In the data rows, 128 means zero.
Here is a table of points, one per row:
[143  82 168 162  93  87 154 119 140]
[ 98 110 165  80 111 197 115 115 160]
[148 157 109  78 164 176 111 112 116]
[238 151  88 154 113  33 176 135  73]
[148  97 184 175 114  94 136 129 142]
[108 147 106 106 146 142  98 126 137]
[ 53 123 107 115 144 132 110 160 140]
[131 115 133 143 146 132  95 136 135]
[ 70 115  44 139 184  65 100 145  99]
[ 99 130 113 115 113 143 113 123 108]
[120 159 102 126 122 149 128 143 152]
[146 124 180 171  96 107 143 155 168]
[161  60 219 220  78  81 150 112 153]
[243 134 151 125 118 149 189 109  97]
[111 128 136 108 120 205 144 112 149]
[ 14 139  61 135 168 142  68 173 144]
[160 108 195 173 111  84 154 137 127]
[132  84 165 155 106 117 147 154 145]
[165 146  82 159 157  45 155 133  72]
[140  82 147 155 131 102 123 148 129]
[121 127 100  90 153 129 118 114 138]
[183 142  68 150 142  51 154 140  79]
[127 122  81  93 142 152 126 140 119]
[141 134 122 113 150 145 139 148 139]
[ 48 154  67 108 129 130  98 155 139]
[146  59 241 253  78  30 157 137 169]
[131 119 118 109 137 158 118 106 135]
[137  57 215 200 101  79 157 152 150]
[ 76 111 162  80 122 202 104 101 165]
[109 128 118 130 148 163 102 148 148]
[ 46 139 194  73 103 255  68 112 221]
[177 131 249  67  69 255 134  49 203]
[ 93 139  74  57 168 175 106 123  85]
[128  99 198 176 100  90 146 128 149]
[220 121  74 174 125   0 193 147  54]
[ 59 158 209  54 120 255  70 108 211]
[  0 162 105  48 162 255  13 195 243]
[ 63 133 133 107 136 203  94 146 187]
[144 111 106 168 130  90 129 155  83]
[132 104 161 145 116  85 134 145 148]
[146 143  53 148 135  58 156 146 111]
[166  81 192 225  92  47 152 157 134]
[121 122 165 147 111  97 155 130 125]
[ 34 136  94  83 154 132  78 163 142]
[ 63 139  55 122 165  77  92 166 137]
[226 110 151 115 105 142 158  79 109]
[139  77 226 220  69  49 135 145 146]
[255 131  43 237 152   0 221 123   0]
[137  58 225 223  85  51 167 130 168]
[167 128 198  97  94 247 130  72 157]
[138 104 152 158 104 113 156 141 124]
[ 81 165 140 117 124 213  90 107 158]
[108 165  70  54 158 176 110 119 104]
[158 147 200  87  92 234 124  71 162]
[100 232   0   0 194 245  87  92  63]
[117 155  72  58 160 133 124 110 114]
[ 51 123  80 132 151 116  83 152 148]
[128 110 145 133 131 146 117 121 129]
[117 144 137 115  90 152 129  99 133]
[154  62 228 229 109  67 142 129 162]
[133  85 184 164 106 100 129 153 146]
[114 129 109 134 139  73 137 129 105]
[ 51 126  74 114 162  92 112 145 113]
[117 141  50 152 165  18 164 169  56]
[122 138 119 145 145 142 136 126 121]
[124 126 162 199 114 116 176 137 157]
[ 78 120  84 123 142 106 101 139 104]
[134 123 111 122 135 138 108 106 108]
[130 118  58 177 164  64 135 176  78]
[255 126 179 143 107 147 204  92 109]
[162  81 164 193  97 111 121 142 113]
[100 228  25  10 180 228  88 109  99]
[125 136 107  88 116 161 108 119 144]
[191 127 105 153 104  58 167 131  97]
[ 74 160 149  97 127 214 129 115 174]
[131 142 101 119 157 155 134 115 145]
[153 128  89 133  96 136 107 143 107]
[ 94 142 217  49 110 255 130  80 220]
[131 159 137 125 146 152 146 116 122]
[226 138 218 108  70 194 189  45 145]
[ 11 124 131  92 131 220  61 140 203]
[182  15 255 255  33  27 198 170 182]
[255 118 189 135  91 142 196  72  73]
[180 140  91 128 110  52 159 133  77]
[ 25 142 124  99 160 192 111 172 171]
[123 125 121 126 133 131 125 127 148]
[  0 141  80  94 150 199  84 173 186]
[121  51 207 209  91  59 152 137 165]
[118 132  85 129 131 176 118  99 123]
[106 122  66 142 151  84 104 155 121]
[116 147  91 116 148 126 110 124 114]
[113 176  69  35 164 203 106 136  94]
[101 157 103  66 135 157 110 112 107]
[219 131 183 122  99 182 170  86 126]
[ 66 107 103 109 146 126 138 136 145]
[119  94 212 184  76  67 135 133 156]
[112 160  74  77 169 163 103 135 131]
[124 128 125  95 142 105 162 108 135]
[113 122 128 117 138 141 138  90 132]
[135 101 114 142 138 119 141 135 104]
[134 202  72  31 171 180 101 114 117]
[177   7 249 255  50   0 141 127 158]
[146 142  85  88 127 170 122 120 124]
[138 116 157 111 136 158 121 123 141]
[111 119 150 109 133 240 120 138 172]
[132 136 135 134 117 117 127 138 136]
[131  78 144 133 130 126 144 147 114]
[255 108 191 133  95 160 171  46 101]
[120 165  65  60 153 174 105 109 118]
[179 136  98 148 138  73 158 128 107]
[255 128 181 140 101 116 215  39  71]
[134  65 193 227  96  43 160 150 151]
[212 141 147 125 105 118 150 103  95]
[  0 140  46 101 176 102  57 205 141]
[115 135 111 111 135 181 122 121 114]
[ 91 208  51  33 186 205 100 120  82]
[112 103 144 142 115  86 135 122 140]
[107 207  36  36 165 210 123 105  82]
[174 116 169 129 126 167 147 100 127]
[143 133  61 155 157  44 144 166  69]
[143 124 152 146 143 129 152 113 138]
[149  95 192 188 113  69 127 122 139]
[ 56 119 218  72 111 255  89  90 251]
[139 118 161 178 103 108 146 146 132]
[116 184  49  15 153 166 103 127 104]
[188 130  98 130 106  87 156 126  92]
[122 126 144 159  99 107 148 140 151]
[ 95 128  95 107 149  89 113 156 128]
[116 161  48  68 132 161 125 131  98]
[136  64 203 212  84  65 146 118 180]
[147  80 190 188  96  50 159 151 139]
[168 147  99 121 146 169 113  96  85]
[125 143 114 165 118 122 140 128 128]
[133 101 171 175 118 101 144 141 130]
[139 124 104 130 138  87 149 126 122]
[153 132 121 119 161 146 163 139 142]
[153 136  79 153 170  30 130 137  74]
[120 104  91 142 143  70 115 151 100]
[ 10 131  79 117 160 140  81 188 127]
[147 123 183 104 100 212 149  99 151]
[ 55 146 126 113 130 210 112 149 192]
[220 147 106 142 135  59 142 109  90]
[123 132 114 134 134 116 144 128 146]
[255 116 204 129  93 154 187  46 113]
[124 149  92  96 135 134 132 122 129]
[226 116 126 130 139  78 155 125 109]
[  0 134 112  69 158 196  49 187 196]
[167   0 255 255   9   0 218 184 220]
[225 141 118 107 141  72 135 135  96]
[118 133 122 128 133 139 136 145 134]
[  9 140 113  77 153 163  74 169 185]
[  0 138 128  93 131 199  75 193 199]
[121 132 118  94 155 139 119 137 123]
[225 132 101 180 125  30 169 117  67]
[  0 144  54 134 143 146  62 212 131]
[164  20 255 255  83   9 147 141 179]
[ 73 160  55 124 152  76 107 189 115]
[110 151 110 111 132 157 120 130 122]
[132 131 127 118 130 162 149 118 132]
[ 66 139 108 107 160 141  95 137 161]
[159  25 255 248  40   3 170 138 191]
[177 135 171 121  97 170 169  90 147]
[116 121 130 145 145 141 122 149 122]
[204 148 160  97 150 121 144 118 100]
[135 165  65  67 180 183 116 110 121]
[219 120 168 108 106 158 142  80 121]
[128  69 212 224  66  27 159 154 170]
[165  48 221 231 102  61 161 140 158]
[103 137  77 142 132  87 128 166 118]
[  0 109  58 126 158  96  87 220 152]
[ 95 133 100 107 124 130 135 155 146]
[153 128 101 119 149 130 112 116  78]
[130  61 183 216  79  71 141 142 141]
[149  46 245 213  86  20 142 147 141]
[174  20 255 255  71  14 160 147 173]
[187 156 167 121 112 177 138  88 111]
[  0 110  87 128 157 140  97 178 147]
[117 179  85  48 132 175 100 113  98]
[126 119  92 138 143 148 130 149 131]
[ 26 149 104 117 136 147  65 148 144]
[ 88 130 162  52 119 238 109  82 183]
[132 114 165 158 140 121 147 147 142]
[160 123 119 105  82 159 146  87 149]
[231 135 123 129 132  62 189 107  85]
[  0 116 125  33 133 255  11 208 255]
[112 135 117 121 150 137 123 116 129]
[119 147 116  88 151 149  96 128 144]
[141  85 157 203 128  58 125 157 139]
[163  67 196 213  61  52 151 141 161]
[115 157 104 132 151  67 126 173 113]
[121  96 162 168  80  63 130 142 108]
[255 138 174 153  77 101 198  74  91]
[144 153  95  69 134 176 112 138 110]
[134 103 149 158 109  77 141 127 131]
[128 113 139 124 100 126 127 145 127]
[104 213  29   7 184 214  76 122  63]
[126 141 151 125 136 183 155 105 140]
[131 156 109 101 148 131 136 109 135]
These points spread out most along one direction. Where along it does each point below lie, from 0 to 99? The average is 50, and the first point in the table lies past the average.
[ 44 134 194  37  96 255  98 114 246] 30
[160 113 147 139 113 111 128 145 126] 56
[120 141 149 135 109 113 125 130 108] 52
[255 144 146 181  76  46 221  45  18] 75
[145 126 131 114 141 157 115 134 122] 46
[  0 139 122 105 148 193  66 147 209] 29
[ 95 123   0 185 174   0 139 196  35] 53
[137 201  68  22 182 208 113 118 106] 24
[127 101 147 167 114 107 163 113 121] 59
[137 137 141 108 103 201 128 109 142] 44
[196 157 105 165 126  45 167 119  50] 62
[130 158  88  95 140 139  93 116  90] 40
[135 126 138 128 129 129 131 126 125] 50
[109 179  64  66 156 213 121 111  85] 28
[137  91 167 183 127 104 127 143 141] 60
[133 124 108 105 145 142 116 132 121] 44
[138  90 162 164 106  75 140 126 128] 63
[161 162  80 101 129 143 117  81 135] 43
[ 54 122   0 203 176   0 106 245   0] 50
[127 141  32 190 161   2 120 194  57] 56
[135 107 172 206 114  91 139 146 134] 64
[128 136 150 129 112 112 126 125 123] 52
[  2 144  80 108 157 160 100 175 161] 31
[ 74 117  34 151 138 100  98 179  72] 43
[ 56 118 130  96 148 169  99 136 168] 37
[ 78 152  73 131 159  84 108 175 130] 43
[111 208  72  46 175 200  98 130 104] 25
[126  93 175 185  93  82 177 132 164] 66
[151  94 159 184  97  82 116  92 132] 63
[105 208  33  49 189 194  99 120 110] 22
[255 120  66 194 124   0 196 119  14] 73
[158 130 135 135 115  86 144 133  99] 57
[124 135 151 167 136 116 126 121 116] 54
[113 156  82 103 128 148 126 124 115] 40
[135 175  74  89 162 204 101 104 120] 32
[103 187  76  69 174 181 139 118 119] 31
[140 109 129 131  94 123 126 116 127] 53
[104 141 172 100 141 237  96 111 194] 37
[ 30 146 106  90 126 186  91 155 174] 31
[110 126 124 147 106  94 119 124 140] 53
[157 152  91 124 128  94 141 139  67] 51
[128 162  96  86 163 149  96 143 112] 38
[201 141 113 125 125  90 146  99 113] 56
[124 199  68  57 153 180  82 100 100] 29
[108 201  31  11 166 200  98 141 103] 20
[132 134 125 141 136 126 146 147 125] 51
[145 129 145 119 138 125 126 134 127] 50
[139  97 235 188 103  55 126 162 153] 70
[ 72 133   0 169 196   0  95 254  37] 47
[131 197  84  94 153 194 109 109 100] 33
[223 138 114 134 124  66 180  90  88] 62
[255 139 197 125  84 161 184  44  85] 63
[130  94 184 172 106 113 157 132 186] 61
[118 159  76  60 136 147 118 130 116] 36
[107 137 110 141 149 130 125 109 114] 46
[  0 137 141  71 124 253  70 146 222] 24
[255 129 165 171  89 100 184  50  71] 70
[102 202  41  30 148 202 100 112 112] 22
[ 93 199  37  43 155 172 115 105 108] 26
[137  97 149 186 100 114 121 124 150] 59
[127 179  32  56 178 177  95 115  89] 27
[ 79 148  85  77 159 173 114 138 124] 33
[117 163  81  90 157 156 122  97 105] 37
[139  46 222 236  84  39 161 137 161] 79
[ 76 155  64 126 161  60  67 179 149] 42
[  0 126  86 118 177 140  50 167 167] 31
[ 71 134 127 114 145 187  86 108 164] 37
[144 105 147 185 119 110 150 114 139] 60
[ 68 118 168  91 134 233  72 131 199] 34
[  0 133  57 101 172 123  74 166 147] 30
[147 106 192 182 104  75 141 125 141] 66
[255 103 234 101  78 203 206  18 108] 63
[106 188  67  49 170 168 126 103  89] 30
[113 122 236  80  88 255 105  76 201] 42
[ 89 137 135 136 140 181 115 101 173] 42
[118  75 207 200  91  88 138 126 158] 67
[128 121 122  85 118 135 125 125 109] 45
[167 135 191 120 125 150 158  86 143] 54
[143  77 207 222 114  77 168 157 147] 72
[242 145 225 103  61 220 156  44 121] 56
[112 155 117  87 156 135 123 106 111] 41
[107 171  51  66 144 202 105 110  75] 28
[135 154 116 109 128 130 132 111 130] 46
[152 109 161 143  98 109 120 103 123] 57
[ 71 144 125  91 137 130 117 124 148] 41
[175 102 105 150 117  58 156 125  57] 61
[ 87 119   0 205 207   0 142 236  29] 53
[140 113 128 116 130 126 114 115 120] 49
[126 116 168 143 115 126 136 129 123] 54
[115 147 134 110 119 133 119 125 137] 46
[255 131 219 141  92 162 186  41  97] 65
[117 132 114 119 145 156 123 106 117] 44
[137 108 147 134 106 117 125 109 134] 54
[118 182  44  40 185 191  99 107 123] 25
[116 150  52  56 148 157 116 131  73] 33
[109 116 196 143 130 111 112 140 122] 55
[219 124 201  84 105 170 146  53 119] 55
[255 142 188 114 108 116 193  55  81] 64
[ 92 139 163 125 120 188  86 123 176] 42
[142 113 159 143 104 121 116 122 133] 55
